A single turn carries every row of the set below to another of its rows. Some are shown first; where does it send the rows asked next?
nosi: [ -7  19  -5   6  -1  -8  -1  23 -11  -6  10 -11   6   4  -3  -8  -6  10
  -6]
nekeg: [ -1  29   1  -2  -5  -2   9   3 -12   7  -2 -11   5   3   7   2   0  13
  11]
Bamu: [ -2  27   9   2   7   7   7  10 -12   0  -8  13  -1   1  -3  -8  -8  -2
  -5]
nuba: [ -8  19  -4   6   1  -6  -1  25 -11  -7   9  -7   5   4  -5 -10  -8   6
  -9]
kez: [ -7  20 -12   5  -8   8   5   9 -19  -1  10  -6 -15   3  -3  -2   5   5
  -6]
bepo: [  8  19   0  -1   0   0  13  11 -13   3 -20   2  -2  16   4  -4   0 -12
 -10]
fetas: [ -3  13  -3   6   9   9   2   9 -14  -1  -1  11  -6   5  -5 -14  -2  -6
 -16]
Raleg: [  5  24  -4  -1  -9   2  15  13 -17   0 -14  -1 -12  14   3   1   3 -10
  -8]
guze: [ -2  18 -23   1   8   2  16  -4 -20   2  -4 -14   5  10   2  -1   8  11
  -7]
Kotu: [ -6  16  -2   6   4  -8  -1  23  -9  -5   6  -7  10   5  -4 -11  -8   7
  -9]
Zed: [ -6  21 -23   3   4   8  17   2 -24  -3  -2  -5  -7   7  -4  -1   7   6
 -12]
Toru: [  7  24  -6  -3 -12  -2  15   9 -16   4 -13 -12  -5  15   8   4   6  -3
  -2]
nufug: [ -3  17 -18   4  15   8  15   2 -21  -3  -8   4  -1   8  -5  -8   3   0
 -18]
paku: [  0  14 -18   1  18   2  14  -3 -17   2 -10  -4  11  11   1  -8   3   5
 -13]
Bop: [  4   7  -3   4  14  -2   1   0  -7   8  -5  -4  14  11   4 -14  -1   3
  -8]
nar: [  0  14 -11   2  -3  -3   4  -1 -13   7   6 -20   5   9   7  -3   6  13
   3]
rel: [ -6  17  -4   5   2  -9  -1  22  -9  -4   8 -12  11   6  -2  -9  -7   9
  -6]
Tezu: [ 10  19  -2  -3  -3  -5  13   6 -11   7 -18  -8   4  18   9  -1   3  -5
  -3]
gizi: [  3  22   8  -1  10  -2   6   2  -7   8 -11   0  14   5   5  -7  -6   5
   3]
ker: [ -6  33   2   1  -8   7  10  10 -17  -1   1   1 -11  -1  -2   1  -2   6
   3]

Bop turns into fetas
gizi turns into Bamu
And these:
rel turns into Kotu
Toru turns into Tezu
guze turns into paku

A single turn carries every row of the set below to another of its rows. Some are shown first; where does it send the rows asked next?
Fidav: [  7   3 -11   4   3  10   1  -4   5  -3  19  -5   5]
goz: [-12  -3  -6   4  -9  -7  10  -4   1   4   2  -4  10]
Sal: [ -4 -16   2   5  -3   3   6   8   0  -3  10   3  11]
Pinup: [ -2  -3 -13   7   4   0  -3   3   1  -1  -1  -9 -14]
kimez: [  9   6  -1   2   8   8  -1   7   4 -14  11   1   3]
kan: [  5  -5   4   2  -2 -16   3   6  -6  -2  -5  -2   5]
zalod: [ -4  -5  -3   4   8   1  -1  13   5 -13  -1  -6  -3]
kanuk: [-16  -1   1   0  -1  13   2   5  -6   2  -5  -1   0]
Lir: [19 -5  3  3  3 -4  1 -8  6  7  1  1  0]
puna: [ -9   3   1  -1  -1  20   5 -10   4  -1   0   0  -4]
tal: [16 -2  8  2  9  4 -2  1  8 -3 -4  3 -4]
kade: [ -1   1   2   2   5   4   6  -1  15 -18   0   0  -2]
leg: [-6  1  4  5  1  8  9 -7 16 -3 -3  6  7]
bur: [-13   9   5   2   1   1   6  -5   4 -11   9   4  -6]
tiv: [ -5   1  -1   3  -4  -1   0   1 -12   7 -10  -2 -10]
mozib: [ -5   0  -5   7  -3 -16   6   2   1  -4  -7  -3  -3]
Kimut: [-1  8 -1  2 -6  1 10 -6  2 -3 12  3 16]
nilum: [ -4 -18  -2   5  -1  11   3   7  -1   1  13   0   6]
nipi: [15  6  4  1 -1 -7  4 -1 -4 -5  9  4 11]
kabak: [ -2 -15   7   3  -3   6   3  10  -7   0   6   5   8]
sulov: [ 12   6   0  -2   0  12  -2  -4 -11   7  11   0   3]
pezam: [  9   3   1   1   1  -8  -1 -10  -4   1  15  -2 -12]
gerev: [ 9  2 13 -2 -2 -6  6 -5 -1 -8 -7  5  1]
vek: [ -8  -1 -11   7   4   2  -1   6   3  -4  -3  -7 -13]
piba: [  0  -9 -16   5   2   0  -1   0   4   4  10 -13  -3]
Ninef: [  8   6   9   0   5  -5  -3  -2  -5  -7   8   2 -14]
bedo: [ 2  2 12  2  5  9  4  0  8 -4 -9  8  2]
boni: [-2 10  5 -2  0 17  2  1 -6 -4  6  6  7]
gepam: [-13   7  -2   3  -2   5   6 -13   2  -1  15   0  -7]
lele: [ -5  -1  -9   8  -5 -15   6  -2   1   0  -3  -5  -2]
latak: [ -1   1  -1   0 -10   0  11 -19   4   6   3  -1   5]
lif: [ -3  -2  -5   5   1  13   6 -12  16   7   4   0   2]
dop: [ -2   5  -2   2  -3  -2   3 -16  -3   6  17  -3  -9]
situs: [ 15  -1   5  -3   4   9  -4  -6  -6   2  -1  -2 -11]
kiga: [  3 -18   2   4   2   7   0  11  -4  -2  10   1   4]
Muvub: [  5  -6  -2  -1   0   4  -4   2 -14  12  -1  -6  -6]
seniz: [ -1 -17   2   3  -5   6   4   4  -7   7  11   2   8]
tuk: [ 13  -5  -8   2   2  -1   2 -12  10  -1  10  -8  -5]
daleg: [  9  -4  -2   3  -1   7   3 -15   6  15   3  -1   0]
zado: [-10   2  -3   3  -5   2   3  -1 -10   7  -9  -2  -8]
Fiva: [ -3   9  12   0   3  -3   2   0  -2 -12   4   6  -9]
radob: [  4 -19   1   5  -3  -1   3   7  -3   1  12   1   9]

kabak turns into Sal
pezam turns into Ninef
daleg turns into Lir
And these:
boni turns into Kimut
goz turns into piba
situs turns into gerev
tiv turns into mozib

